128 stands for zero in the data rows.
Every row has a hidden score from 0 to 40. What is each row's score? 20 is about the middle. The score is a weighted sum of the row's numbers plus the product of two more (or one squared), each taken from its middle value.
[165 142 109 121 137 156  98 146  96 135 126 133  98 102 109  98] >> 15
[138 133 116 102 125 123 139  97 139 137 112 156 154 154 118 136] >> 24
[125 126 129 107 131 159  86 138 112 130 106 128 100 141 122 122] >> 22
[118 106 111 141 137 153 137 121 113 131 110 152 145 156 127 114] >> 24
[116 117 108 116 120 174  76 152  97 135  94 121 110 140 122 118] >> 26
[ 89 110 175 137  90 110 122 141 162 145  98  98 124 130 160 172] >> 26
[170 121  87 120 150 166  87 134  77 110 126 152  76 113  93  86] >> 14
[147 104 141 156 159 133 115 121 102 121 168 116  69  99 148  97] >> 31
[144 158 147 108 141  85 158  98 139 133 128 135 135 157 132 154] >> 18
[106 106 137 122 141 121 143 105 133 136 134 130 125 139 147 135] >> 26
[ 70  96 165 144  62 119 125 142 122 155 127  78 126 156 191 174] >> 11
[119 151  94  91 124 106 132 106 129 131 117 156 167 140 111 142] >> 21
[171 141 118 116 162 127 103 143  82 107 145 134  58  83 106  97] >> 17
[112 125 138 174 140 108 159 128 167 135 132 124 159 109 137 136] >> 24
[ 68 110 164 125  62 111 111 151 150 135 104  97 121 119 163 173] >> 19
[144 129 140 124 151 122 145 114 138 118 148 145 121 118 122 113] >> 18
[123  86 110 131 134 160  93 103 116 139 110 117 107 101 110 116] >> 27
[136 152  99 121 149 104 137  93 140 114 128 152 164 147 101 140] >> 18
[105 101 126 136  94 162 110 152  82 140 112 118 110 137 146 123] >> 12
[140 153 100 120 134 132 144 162 125 128 100 178 141 130 113 115] >> 26
[141 160 126 102 141  95 151  99 144 115 111 162 147 137 116 137] >> 15
[119 117 126 136 130 120 113 117 135 126 141 122 116 108 123 126] >> 18
[117 127 143 164 133 104 164 137 151 128 140 118 152 113 143 138] >> 21
[143 159  97 115 136 139 120 139 124 119 142 140 159 145 100 111] >> 15
[173 130  97  95 148 139 111 103 103 125 148 153  99 104 115  91] >> 13
[125 134 155 127 161 116  97 136 115 136 133  88  74  95 126 130] >> 27
[ 82  98 173 157  86 109 116 127 141 147 126  82 122 143 170 171] >> 14
[114 113 141 137 121 129 131 137 134 149 139 132 113 114 156 125] >> 14
[ 63  94 125 143  96 132 123 142 158 113 117 149 163 138 139 140] >> 12
[121 136  83  99 130 117 130  97 140 133 123 157 175 146 109 136] >> 17
[ 88 108 170 107 103  93  96 103 168 132 107  91 102 141 147 187] >> 17
[138 148 148 108 148 102 152 122 136 127 117 166 112 142 135 135] >> 17
[107 120 130 129  93 127 129 126 132 143 134 131 164 155 148 143] >> 25
[143 133 113 127 153 138 154 133 129 127 115 163 140 108 117 107] >> 24
[156 127  82 128 128 163 120 112 124 144 113 137 158 116  95 107] >> 23
[101  98 166 158 108 132 152 129 135 168 111  81 128 134 174 157] >> 30
[ 93 114 159 143 103 101 134 132 138 132 133 105 118 112 155 155] >> 16
[152 176  94 132 125 126 111 159 146 107 125 160 167 146  88 126] >> 21
[ 81 112 182 129  91 107 148 145 146 160  78  92 111 138 174 176] >> 22
[132 153  91  94 122 126 123 120 147 120 107 186 173 152 104 128] >> 24
[133  87 116 151 136 161  88 120 118 122 152 103 110 104 123 102] >> 22
[112 152 149 108  86 114 122 152 134 139 104  92 136 147 135 167] >> 23
[125  88  93 154 131 189  97 152  98 124 126 134 115 120 120  87] >> 31
[ 79 106 175 132  95 112 127 133 141 149  98 104 108 132 167 165] >> 16
[124 159 146 130 154  98 142 145 136 120 137 124 121 131 132 137] >> 19
[128 103 135 101 143 118 146  87 139 142 120 161 116 136 149 125] >> 17
[177 125  98 134 185 150 111 116 105 102 138 139  96  94  87  88] >> 23
[126 141  90 129 108 133 116 133 151 140 127 155 163 102 112 114] >> 14
[125  97 114 135 117 152 106 142  98 126 134 121 108 109 142 115] >> 17
[138 150 113  95 135 115 140 128 123 150  83 160 129 137 119 136] >> 28
[132 127 139 118 159 125  99 122 147 127  94 105  87  91  94 137] >> 33
[131 124 137 113 104 122 135 116 159 121 138 122 149 133 123 135] >> 32
[ 78 133 130 140 116 119 155 130 159 130  92 137 182 169 131 159] >> 38
[153 151 100 130 151 148 131 153 135 107 114 163 151 134  94 109] >> 20
[112 141 160  66 100  90 174  82 134 147 106 130 131 176 156 172] >> 17
[130 149 127 133 130 108 132 139 133 127 155 139 136 134 136 127] >> 10
[149  96  74 128 148 180  95  96 131 114 127 182 140 114  88  77] >> 18
[124 141 138 109 108 123 157 123 121 156 121 112 144 147 139 138] >> 21
[123 137 123 123  76 143 134 141 130 133 136  99 164 140 135 139] >> 16
[ 94 115 134 124  83 136 119 148 122 130 117 119 145 163 153 152] >> 16
[137 150 120 108 128 133 137 122 128 142 114 147 149 124 123 116] >> 15
[131 107 112 124  89 139 150  95 135 135 131 131 161 134 126 130] >> 23
[117 113 136 171 152 126 184 130 130 124 147 128 153 115 139 117] >> 22
[122 108 129 119 126 131 113 111 103 139 123  98  97  99 135 130] >> 19
[130 174 166 126 139  90 140 170 123 125 150 124 103 148 154 145] >> 9
[141 170 122  95 137  91 145 112 147 110 130 161 152 141 109 138] >> 22
[142 104 124 140 139 155 114 144  84 136 148 133  84 123 145  96] >> 13
[ 97 152 150 140 128  98 141 147 167 107 114 128 148 138 127 158] >> 17
[ 88 108 146 121  87 157 120 141 126 145  64 121 135 159 133 158] >> 20
[127 147 145 154 131 100 164 140 132 124 150 100 151 132 134 141] >> 20
[142 101 133 171 175 142 113 133 128 121 149 112  86  77 120  95] >> 39
[115 107 132 152 141 133 149 126 145 115 125 127 148 134 130 126] >> 23
[ 86 128 144 106  71 120 154 136 129 146 103 118 155 151 154 158] >> 20
[152 143 118 147 150 112 130 104 157 123 148 126 148 103 102 118] >> 21
[127 143 120 133 125 140 141 150 109 124 129 148 148 164 126 122] >> 13
[111 125 126 119 130 113 149 118 118 143 134 134 127 132 154 136] >> 17
[140 147 127 128 161 106 136 106 138 118 155 129 141 134 124 125] >> 21
[142 140 110 115 125 144 143 119 137 134 114 155 151 143 111 117] >> 20
[122 129 143 127 136  94 134 113 123 122 152 107 107 105 138 141] >> 14
[144  94 122 149 152 173 103 129  93 126 146 137  94 122 130  84] >> 20
[140 117 142 116 152 125 145  95 138 129 119 159 113 142 140 124] >> 18
[141 165 124  94 139 122 135 105 133 115 131 127 155 150 107 127] >> 22
[120 157 151 159 142  93 159 156 157 111 141 117 154 124 131 145] >> 18
[119 131 121 145 122 124 167 133 119 132 134 119 164 137 142 134] >> 18
[130 116 120 165 128 145 108 123 156 145 108  97 158  97 104 122] >> 28
[129 159  82  93 133 141 140 109 137 118  83 171 174 148  88 130] >> 28
[106 156 171 124  86  89 149 163 154 140 150 113 143 164 164 159] >> 23
[ 87 138 147 155 145 100 153 122 186 125 111 132 172 131 121 155] >> 35
[112  95 139 154 144 135 135 123 116 123 149 121 104 129 150 120] >> 37
[135 154 127  97 127 100 139 107 147 130 119 153 148 163 124 146] >> 16
[103 119 126 144 128 131 142 133 132 126 122 135 150 134 140 132] >> 17
[122 107 143 140 118 116 139 100 149 134 149 114 151 146 150 142] >> 17
[138 105 123 131 137 140  82 123 104 116 153 116  92 139 132 123] >> 11
[177 108 106 125 168 170 121 109 103 122 122 188 120 189 126  94] >> 14
[ 96 122 149 144 130 102 145 128 160 120 111 125 151 127 129 155] >> 24
[117  75 137 122 137 156 102  99 126 150 113 122  87  90 134 112] >> 24
[138 154 111 118 153 110 127 110 129 122 151 141 145 160 113 131] >> 22
[125 138 137 103 137 128 102 136 125 123  89 116  96 114 106 138] >> 20
[140 151 140 114 141 106 144 130 136 119 143 150 125 136 128 125] >> 17
[129 114 146 143 131 130 142 136 119 131 140 123 113 139 158 124] >> 15
[169 144  77 117 138 163 109 129 101 119 114 152 130 101  73  90] >> 20
[150 125 100 137 147 158 148 114 118 118 128 148 156 132 106 103] >> 21
[149 124 103 101 128 148 134 101 124 123 126 145 144 131 107 111] >> 19
[121 100 105 127 109 171  67 146 104 120 132 129 109 136 123 103] >> 11
[181 144 104 133 164 173  96 157 103 109 153 154  97  94  81  68] >> 16
[146 148 115 136 132 115 149 128 127 120 129 136 152 127 117 126] >> 21
[186 116  88 141 176 157  78 119 124  96 140 141  91  67  64  83] >> 23
[124 148 183 151 144  67 187 117 130 139 141  81 112 108 166 163] >> 21
[128 138 139 153 161  92 156 118 124 123 148 127 126 120 142 131] >> 18
[126 132 114 146 106 141 123 149 129 143  93 116 160 125 117 139] >> 32
